Each row is where one point has got to under a steady rotation. How many steps took it there?
The counts run from 0 to 262.
[154 119 107 130 124 127 143 179 136 122 145 118 158 106 114 160 171  90
 192 121 107 155 167 155 140 141 124  81 177 136 168 147 138 112 113  98
 113 127] : 76
[129 140 106 110 130  86 170 163 132 136 129 134 121 126 116 138 159 135
 159 131  65 122 200 173 144 121 116 150 139 102 146 160 112  70 112  99
 143 144] : 29
[138 139 129 130 114 130 148 162 148 100 120 140 154 106 102 153 166 102
 187 131 103 170 204 131 128 130 120 110 170 159 175 127 136 121 133 109
 129 127] : 196
[127  95  95  95 129 104 162 182 128 130 124 122 125 138 146 122 161 119
 153 109  87  99 175 180 143 108 135 123 158 125 179 144 149  82 104 114
 123 127] : 147
[124  80  98 105 138  95 140 163 157 114 118 133 143 115 116 126 137 109
 167 127  92 116 179 148 141 146 120  93 183 133 180 128 188 111 132 116
 116 166] : 164
[117 133 128 115 120 119 162 187 131 124 136 115 162 143 123 136 179 124
 161 144  91 139 187 173 134 107 101  92 159 158 161 140 109 106 100  98
 137 141] : 200
[135 123 126 128 109 101 158 178 139 109 141 109 158  99  77 113 153 119
 124 149  87 130 178 151 116 143  80 127 173 166 144 133 136 114 105 116
 136 171] : 98
[138 123 116 123 113  87 156 180 103 153 140 131 155 105  85 125 166 113
 123 133  81 129 190 193 141 133 118 126 142 125 131 139 115 100 102 100
 153 132] : 115
[125 106  83 126 115  96 160 168 138  88 142 122 124 106 118 120 130  91
 134 119  81  71 162 143 115 124  97 154 151 140 142 139 151  93  77 117
 124 169] : 258
[134 114  98 122 113  76 153 173 104 118 154 113 127 114 117 123 137 106
 134 125  77  71 166 176 102 136 113 124 156 138 134 143  98  88  76 114
 125 142] : 239
[123 114 117 122 106 133 159 200 121 118 136 115 167 125 116 131 184 102
 142 131 104 135 170 180 132 104 109 101 158 170 158 132 133 116  94 108
 131 127] : 94
[148  92 109 109 115 104 153 180 131 105 128 122 121 103 107 113 152 100
 160 115  99 114 168 140 124 145 136 133 192 155 183 128 161 102 117 129
 103 117] : 250
[144 117  83 132 133 100 150 119 153  87 130 151 125  97 110 154 131  82
 168 101  89 124 195 151 126 127 126 153 140 102 149 143 172  92 106 123
 140 163] : 156
[166 100  98 119 112 109 146 175 125 107 135 133 122  95  99 130 154  89
 168 106 102 130 173 147 130 146 149 141 180 144 178 132 162  95 117 128
 104 107] : 249
[126  88 113 116 105  93 143 181 100 119 133 130 144 129 119 116 151  99
 150 119  93  95 186 169 104 133 150  98 174 167 167 117 118 115  96 126
 121 101] : 232
[ 97 115 105 122 103  99 144 168 135 108  91 171 133 116 139 122 155 106
 164 128  82  93 211 127 113 106 139 134 143 164 156 110 126 111 109 110
 119 115] : 20
[133 144 119 139 114 135 149 158 146  99 123 146 161 114 113 165 180  86
 192 123 107 167 204 142 127 112 124 111 153 147 158 133 127 115 118 105
 133 120] : 195
[121 131 105 135 108  84 140 147 145 104 100 182 128  87 100 132 146  96
 165 125  78 114 216 112 119 136 133 160 144 144 146 119 140 110 126 114
 126 127] : 18
[146 144 118 153 103 107 151 146 125  93 139 145 154  83  69 140 150  82
 136 122  91 146 205 159 117 129 106 149 138 142 125 132 138 121  99 122
 156 148] : 103
[158 134  93 138 115  88 155 153 108 113 160 127 122  91 101 148 140  84
 154 107  87 105 172 173 117 141 133 149 141 114 132 151 112  85  82 116
 132 129] : 241
[112 129  77 148 129 113 138 141 144 107 125 153 150 105 141 168 149  70
 180 113  91 113 183 155 124 107 117  99 118 114 130 141 136 111  84  90
 141 154] : 174
[108  91 105 116 108  93 140 193 134 129 101 150 152 104 111  99 160 113
 137 139  89 110 193 141 134 130 126 118 160 172 155 105 159 124 126 107
 114 132] : 6
[133 124 135 146 100 110 142 132 143  74 121 147 155 108  83 141 141  93
 158 132  97 148 220 136  97 130 119 134 160 169 155 118 126 127 114 138
 149 140] : 210
[138 107  92 136 103  88 143 151 123  79 133 141 118  93 113 126 122  78
 157 108  87  81 181 126  92 143 138 154 161 157 151 125 130 102  89 132
 113 124] : 244
[111 109 103 111 137  86 162 138 142 106 135 111 136 149 135 141 126 122
 150 132  75  85 187 173 115 121 104 108 148 114 155 149 122  91  93 119
 148 179] : 47
[112 139 131 134 107  99 162 152 141  85 136 113 153 126 103 134 138 116
 139 149  82 110 196 147  96 122  76 124 156 166 143 132 102 114  92 114
 149 175] : 205
[105 124 106 121 118  87 157 130 147  87 113 145 118 133 132 136 126 116
 153 125  70  79 207 133 102 113 114 155 139 140 152 129 116  92 101 119
 140 160] : 33
[146 117  94 117 118 108 148 150 130 101 122 158 114 112 128 149 156  89
 177  95  93 124 204 156 132 116 162 156 142 120 170 142 151  89 111 128
 132 103] : 142
[150 112  82 137 115 115 148 145 146  85 131 151 125  79 106 144 145  69
 161  98  99 125 185 143 128 121 129 165 144 127 151 137 184 101 101 125
 130 139] : 262
[150 132 114 126 116  77 152 170 111 141 140 136 150  94  69 119 152 114
 128 136  74 136 194 179 132 151 115 140 145 120 126 136 122  99 113 103
 151 143] : 116
[ 97 117  88 139 130  95 137 142 155  97 120 141 142 108 133 144 121  85
 161 132  82  82 179 139 108 124  99 101 136 137 131 128 145 115  90 102
 128 189] : 172
